In the data rows, the value 128 means zero.
Some points, each followed by its number:
{105, 151,  75, 120, 137, 131,  54, 130, 113, 152, 109,  85, 207, 129, 118,  59, 147, 203, 135, 131, 105, 140, 113, 133,  68,  89, 130, 129, 128, 142, 184, 120, 156,  65, 140,  63, 121, 112, 114,  63, 133,  63, 124, 104, 147, 134, 115, 124, 130, 133, 126, 110,  45,  41,  82, 180, 161, 112, 132, 110, 112, 142,  89, 144} 0
{114, 112, 160,  94, 143,  91, 107, 125, 102, 131, 120, 122, 133, 128,  82,  33, 141, 135, 119, 115, 132, 149, 129, 137, 146, 119, 128, 204,  85, 159,  99, 145, 119, 121, 162,  53,  77, 126, 129, 166,  98,  78, 118, 102,  93, 126, 145, 117, 134, 180, 111, 125,  93,  83, 156,  70, 106, 134, 160, 116, 163, 203, 152, 123} 1
{153,  68, 176, 134, 134, 153, 126, 163,  99, 168, 125, 113, 135, 157,  86,  52, 142, 174, 176, 161, 118, 170, 128,  94, 118, 100, 145, 114, 164, 103, 131, 119,  80,  94, 108,  63, 113, 149, 182, 110, 113, 132, 124, 147,  87, 137, 172, 101,  90, 142, 139, 113, 111, 106, 123, 173, 131, 127, 168,  69,  70, 132,  98, 111} 2
{128, 122, 140, 115, 142, 147,  99, 120, 125, 119, 146, 177, 135, 132, 129, 135,  79, 129, 106, 111, 111, 149, 137, 108, 182, 131, 124, 119, 120, 128,  93,  92, 106, 102,  97, 175, 149, 121, 132, 118, 157, 139, 162, 157, 131, 188, 152, 123, 171, 166, 185, 191, 153, 144, 113, 144, 112, 109, 160, 124, 127, 114, 122,  98} 3
{123, 122, 154, 122, 128, 117, 203, 112, 152, 130, 148, 139, 157, 130,  88, 127, 107, 118, 108, 161, 107, 160, 147, 135, 134, 130, 110,  61, 129, 102, 110, 163, 142, 136, 157,  87, 146, 187, 144, 116, 123, 146, 168,  95, 139, 141,  75, 133,  91,  87, 121, 131, 126, 160, 125,  87, 170, 133, 127, 108,  79, 135, 133,  92} 4
{124, 152, 151, 138, 132, 140, 132, 128, 127, 104, 112,  81, 135, 121, 126, 133, 135,  90, 136, 133, 111, 125, 158, 122, 159, 126, 169,  71, 165, 135, 152, 173, 123, 136, 122, 127, 126,  99, 126, 145, 148, 137, 131, 104, 104, 143,  92, 141,  74,  60, 127, 160,  79, 122, 136, 153, 186, 123, 138, 109, 150, 108, 157, 114} 5
{115, 173,  94, 156, 187, 170, 139, 115, 156, 115, 128, 126, 123, 141, 142,  83, 122, 134, 151, 135, 112, 152, 119, 140, 167,  67, 114, 113, 134, 148, 152, 151,  89, 129,  91, 115, 132, 170, 140, 120, 124, 117, 146, 142, 122, 163, 141, 127, 102,  86, 126, 105, 116, 116, 146, 113, 146, 170, 115,  90, 115, 167, 117, 105} 6
{131, 142, 168, 150, 172, 155, 147,  95, 151, 136, 127, 113, 100, 144, 117,  74, 119, 132,  86,  97, 191, 160, 101, 104, 145, 122,  92, 185,  86, 110, 113, 134, 137, 119, 121, 137, 118, 135, 143, 103,  96, 130, 121, 150, 145, 147, 133, 108, 115, 188, 108, 107, 173, 102, 142, 118,  95, 107, 116,  84, 133, 205, 131, 114} 7
{145, 139, 117, 127, 157, 166, 155, 101, 161, 120, 115, 187,  90, 160, 156, 170, 134,  80,  94, 115, 169, 127, 154, 130, 130, 197, 140, 158,  67,  96,  91, 118, 122, 147, 112, 181, 160, 111, 178, 111, 174, 153, 146, 166, 174, 137, 136, 146, 166, 175, 118, 114, 134, 137, 161, 127,  96,  89,  86, 128, 175, 149, 140, 182} 8
{140, 149, 109, 141, 122, 132, 144,  98, 120, 134, 140,  89, 116, 127, 131, 143, 133, 127,  93, 148, 147, 128, 151, 134, 140, 116, 131,  74, 137, 109, 135, 168, 131, 143, 153,  91, 116, 142, 138,  95, 104, 166, 146,  75,  99, 130,  72,  87,  96,  14, 127, 145, 101,  89, 142, 140, 149,  96,  68, 100, 100, 154,  97, 135} 9
{150,  96, 132, 102,  96, 117,  88, 152, 100, 119, 129, 141, 103,  98, 151, 170,  95,  48, 188, 120, 161, 129, 171, 106, 163, 113, 179, 147, 141, 108, 140, 127, 128, 150, 148, 121, 120, 131, 128, 150, 175, 162,  93, 139, 109, 134, 130, 214, 171, 132, 184, 141, 187, 152, 101, 132, 188, 139, 109, 113, 125,  93, 156, 139} 10
{152, 138, 125,  70, 137, 140, 145, 107, 115, 176, 152, 198, 131, 106, 129, 121,  63,  86, 148,  98, 121, 125, 124, 129, 101, 137, 127, 104, 108, 138, 114,  88, 124, 147, 160, 174, 162, 125, 137, 137, 158, 134, 128, 131, 146, 115, 112, 161, 140, 203, 105, 141, 146, 142, 146, 103, 107,  98, 122, 144, 132,  94, 236, 125} 11
{121, 128, 104, 121, 111,  89, 117, 160, 115,  93, 107,  83, 114,  86,  89,  80, 146, 199, 172,  98, 175, 110,  59,  85, 157, 139, 141, 176, 128, 171, 216, 159, 135, 110, 129, 126, 104, 115, 151,  81, 126,  42,  65, 161, 149,  61, 155, 116, 137, 187,  74,  53, 131,  32,  85, 118, 128,  79, 146, 100, 174, 224,  85, 109} 12
{130, 104, 128, 123, 138, 135, 115, 107, 110, 108, 121, 189, 159, 113, 166, 124,  78,  63, 145, 116, 112, 154, 143, 146, 129, 155, 126, 136,  96, 177,  68, 117, 121, 136, 128, 122, 144, 151, 128, 156, 144, 143, 146, 136,  79, 151,  92, 165, 153, 113, 161, 175, 180, 183, 149, 115, 103, 100, 153, 153, 157,  98, 174, 145} 13
{ 90, 114,  85, 131, 161, 132,  91, 112, 159, 126,  81, 136, 140, 112, 128, 128, 143, 188, 116,  90, 146, 100, 115, 117, 119, 115, 109, 160, 125, 117, 120, 103, 144, 113,  96, 194, 103, 142, 124, 108, 158,  90, 163, 144, 163, 150, 164, 154, 202, 186, 121, 122, 110, 118,  90, 170,  89,  96, 116, 119, 173, 118, 107, 140} 14
Which three points above are nearest to each new point, looking only along the 6 directions in which the numbered points spread most? Their numbers follow each, nearest first.
{128, 126,  87, 100, 109, 119, 167, 152, 152, 130, 104, 117, 124, 181, 142, 147, 109, 131, 151, 141, 164,  79, 129,  89, 125, 135, 152, 147, 171, 123, 127, 130,  60, 121, 138,  98, 165,  98, 149, 100, 135, 147, 152, 131, 102, 129, 136, 121, 113,  79, 124, 166, 132, 120, 160,  94,  99, 118, 122, 115,  69,  95,  96, 116} 6 5 4
{140, 158, 119, 140, 121, 129, 195, 126, 149, 182, 145,  64, 161, 136, 161, 201, 103, 118,  85, 114, 132, 130,  78, 130, 158, 154, 129,  58, 184, 107, 137, 150,  92, 161, 114, 122, 117, 113, 130, 101, 136, 132, 161, 120, 144, 118,  78,  96,  54,   5, 121, 179, 108, 136, 162, 123, 106,  77,  93, 160,  81, 127,  55, 130} 9 5 4
{113, 166, 123, 121, 117, 109,  82, 101, 130, 121, 143, 135,  95, 105, 135, 166, 123, 149, 140, 155, 134, 102, 164, 121,  99, 109, 120, 138, 115, 137, 125, 108, 117, 134,  79, 137, 105, 103,  80, 102,  98, 134, 130, 148, 152, 130, 122, 102, 108, 115, 158, 141, 154, 121, 117, 157, 103, 130, 114, 119,  97, 103, 114, 100} 6 3 5
{121, 122, 107, 139, 153, 154, 167, 109, 152, 195, 136,  77,  86, 169, 130, 148, 155, 153,  98, 144, 192, 142, 130, 142, 111, 150, 133,  88, 111, 122, 159, 154, 150, 153,  96, 125, 101, 150,  94, 108,  91, 167, 124, 125, 124, 118, 123, 118,  72, 122, 132, 126, 141, 109, 134, 153, 139, 189, 109,  85, 156, 151,  83, 154} 6 9 4
{156, 112, 180, 126, 163, 130, 111, 134, 107, 117, 113,  92, 132, 126,  73, 133, 140, 190,  99, 178, 139, 130, 168, 178, 171,  76, 146, 103, 138, 142, 142, 156, 121, 132, 167,  76,  90, 141, 135,  69, 118, 127, 162, 143, 161, 129, 129,  76,  84, 131,  97, 113, 169,  95, 104, 112, 149, 119, 137, 113,  36, 137, 152,  49} 6 2 4
{ 84, 150,  89, 153, 124, 104, 172,  86, 159, 148, 172,  89, 109, 132,  92, 152, 136, 132, 123, 140, 105, 132, 126, 111, 176, 113, 146,  85, 129, 135, 167, 164, 146, 158, 120, 132,  93, 151, 102, 127,  84, 123, 151, 104, 131, 145,  70,  82, 108,  76, 123, 152, 122, 102, 150, 132, 110, 100, 108, 123, 151, 163, 118, 101} 9 6 4
{136, 127, 140, 179, 135, 126, 135, 132, 138, 123, 156, 168, 154, 118, 152,  95,  77,  52, 131, 100, 116, 153, 103,  90, 137, 148, 156, 141,  94, 137, 100, 102, 128, 129, 113, 111, 137, 132, 138, 153, 128, 108, 112, 159, 131, 175, 118, 158, 178, 194, 123, 109, 145, 120, 164, 123,  83, 115, 138, 164, 134, 106, 165, 168} 11 13 3
{140,  92, 138, 121, 128, 195, 152, 148, 147, 145, 131, 169, 101, 145, 167, 100, 144,  95, 158, 150, 111, 168, 138, 108, 134,  94, 141,  94, 116, 107, 102,  92, 117, 124, 132, 137, 155, 152, 149, 157,  92, 144, 106, 138, 126, 120, 140,  80, 136, 134, 183, 105, 133, 171, 123, 157, 106, 177, 154, 102, 132, 133, 122, 136} 3 6 4
{152,  69, 124, 111, 144, 122, 113, 152, 106, 135, 167, 133,  94, 126, 116,  98, 104, 133, 164, 123, 129,  89, 159,  92, 161,  84,  98, 124, 168, 120, 101, 152, 144, 180, 124, 162,  91, 156, 118, 132, 147, 134,  84, 135, 145, 145, 133, 114,  97, 151, 133,  93, 141, 128, 101, 138, 131, 152, 216, 119, 133, 155, 173,  76} 6 3 2
{114, 158, 119, 132,  62, 129, 123, 157, 142, 153, 103, 160, 135,  75, 165, 146, 123, 118, 101, 122, 111,  94, 135, 114, 120, 170,  64, 163, 103, 143, 117,  98, 141, 144, 123, 150, 158, 112, 101, 163,  83, 126, 111, 165, 160, 136,  98, 133, 152, 168,  52, 137, 148, 114, 123, 130, 120, 103, 106, 161, 161, 124, 116, 180} 11 8 14
{131, 105, 139, 135, 116,  70,  89, 137,  86, 106, 144,  97,  71, 106,  93, 104, 129, 180, 165, 128, 149, 124, 138, 105, 125,  99, 134, 172, 164, 107, 103, 160, 150, 130, 124, 110,  82,  99, 136, 115, 109,  97, 122,  92,  92, 124, 134, 125,  62, 103, 140, 137, 139, 104, 100, 175, 138,  99, 164, 133,  89, 138, 136,  68} 6 2 5
{137, 152, 118, 102, 139, 133, 117, 174, 138, 125,  69,  64,  83, 106,  85, 107, 158, 206, 104, 106, 128, 127, 174,  98, 173, 108, 133, 166, 173,  91, 139, 155, 160,  87, 168,  73, 129, 117,  87,  93,  89,  94, 181, 148, 117, 126, 141, 153, 118, 136,  45, 122, 143,  77,  96, 136, 131,  97, 150,  87,  48, 123, 108,  59} 6 2 0
{162, 110, 129, 129, 151, 158, 184, 121, 152, 130, 171, 135, 112, 170, 179, 156, 153, 138, 133, 150, 122, 140, 150, 153, 159, 110, 132,  74, 135, 105,  95, 134,  73, 163, 110, 126, 134, 144, 119, 132, 122, 160, 102, 137, 119, 136,  69, 117,  78,  48, 161, 132, 121, 190, 148, 175, 131, 154,  95, 129, 122, 127, 143, 124} 4 5 6
{120, 190, 141,  94, 150, 123,  93, 120, 124, 104, 122, 175, 137, 166, 116, 124,  64, 101,  87,  66, 162, 118, 174, 171, 221,  89, 155,  83, 143, 162, 124, 158, 104,  91,  90, 161, 127, 120, 152,  84, 151, 118, 162, 122,  86, 122, 112, 179, 214, 148, 122, 133, 180,  94, 110, 141, 121,  45, 129, 166,  81, 160, 214, 141} 11 3 13
{102, 131, 131, 115, 122,  93,  86, 134, 143, 124, 113,  59, 139, 112, 132,  87, 139, 197, 114, 128, 110, 116,  96, 112, 141, 112, 123, 133, 148, 134, 163, 190,  94, 132,  92,  88,  58, 104, 148,  84, 156, 133, 127, 135, 120, 119, 164, 100,  61, 116, 105, 109, 142,  63, 110, 172, 103, 115, 162,  95, 100, 196, 113, 118} 6 2 0
{107, 122, 162, 144, 123,  71,  67, 127, 102, 167, 120,  86,  93, 124,  90, 116, 138, 232, 136, 169, 151,  95, 157, 130, 121, 131, 115, 171,  86, 145, 141, 141, 147, 141, 163,  50,  61, 126, 110, 155, 141, 117, 122,  95, 120,  98, 109,  81, 128, 118, 141, 158, 147, 107,  89, 140, 121, 130, 153, 128, 110, 126,  67,  94} 6 1 2
{165,  96,  85, 185, 116, 179, 175, 132, 207, 157, 147,  73, 114, 125, 119, 148, 168, 168, 101, 157, 184, 113,  96, 156, 105, 131, 113, 132,  87, 109, 202, 113, 149, 142, 103,  93, 120, 188,  98, 138, 116, 182, 124, 130, 177, 121, 126,  44,  66,  97, 128, 133, 158, 129,  85, 112, 109, 166, 103,  52, 145, 134,  58, 172} 6 9 7
{120, 126, 131, 174, 159, 141, 144, 120, 145, 112, 142, 147, 102, 126, 137, 140,  95,  81, 140, 108, 107, 161, 146, 124, 119, 118, 135, 174, 113, 121,  83, 102, 122, 154, 111, 172, 132, 125, 146, 166, 161, 138, 116, 146, 135, 143, 168, 153, 119, 194, 124, 124, 137, 147, 149, 105, 104, 149, 125, 127, 176, 109, 124, 131} 3 11 8
{119, 157, 108,  98, 131, 157,  87, 139, 138, 132, 127, 145, 142, 130, 199, 175, 135, 107, 103, 103, 113, 150, 166, 144, 128, 141, 130, 103,  96, 104,  92, 120, 128, 126,  97, 183, 119, 102, 134, 130, 157, 174, 121, 115, 146, 141,  95, 161, 183, 146, 147, 173, 143, 167, 142, 186, 136, 143,  61, 167, 158, 133, 121, 164} 3 8 11
{132, 138,  75, 121, 104,  92, 123,  90, 104, 141, 125, 203, 163, 138, 171, 154, 127, 107,  95, 116, 144,  56, 135,  83,  98, 160, 130,  97,  61, 130, 117,  84, 135, 146, 129, 164, 144, 125, 136, 123, 146, 129, 121, 127, 173,  99, 129, 139, 192, 102, 131, 146, 148, 168, 148, 107, 117,  88, 115, 108, 134, 121, 140, 162} 11 8 13
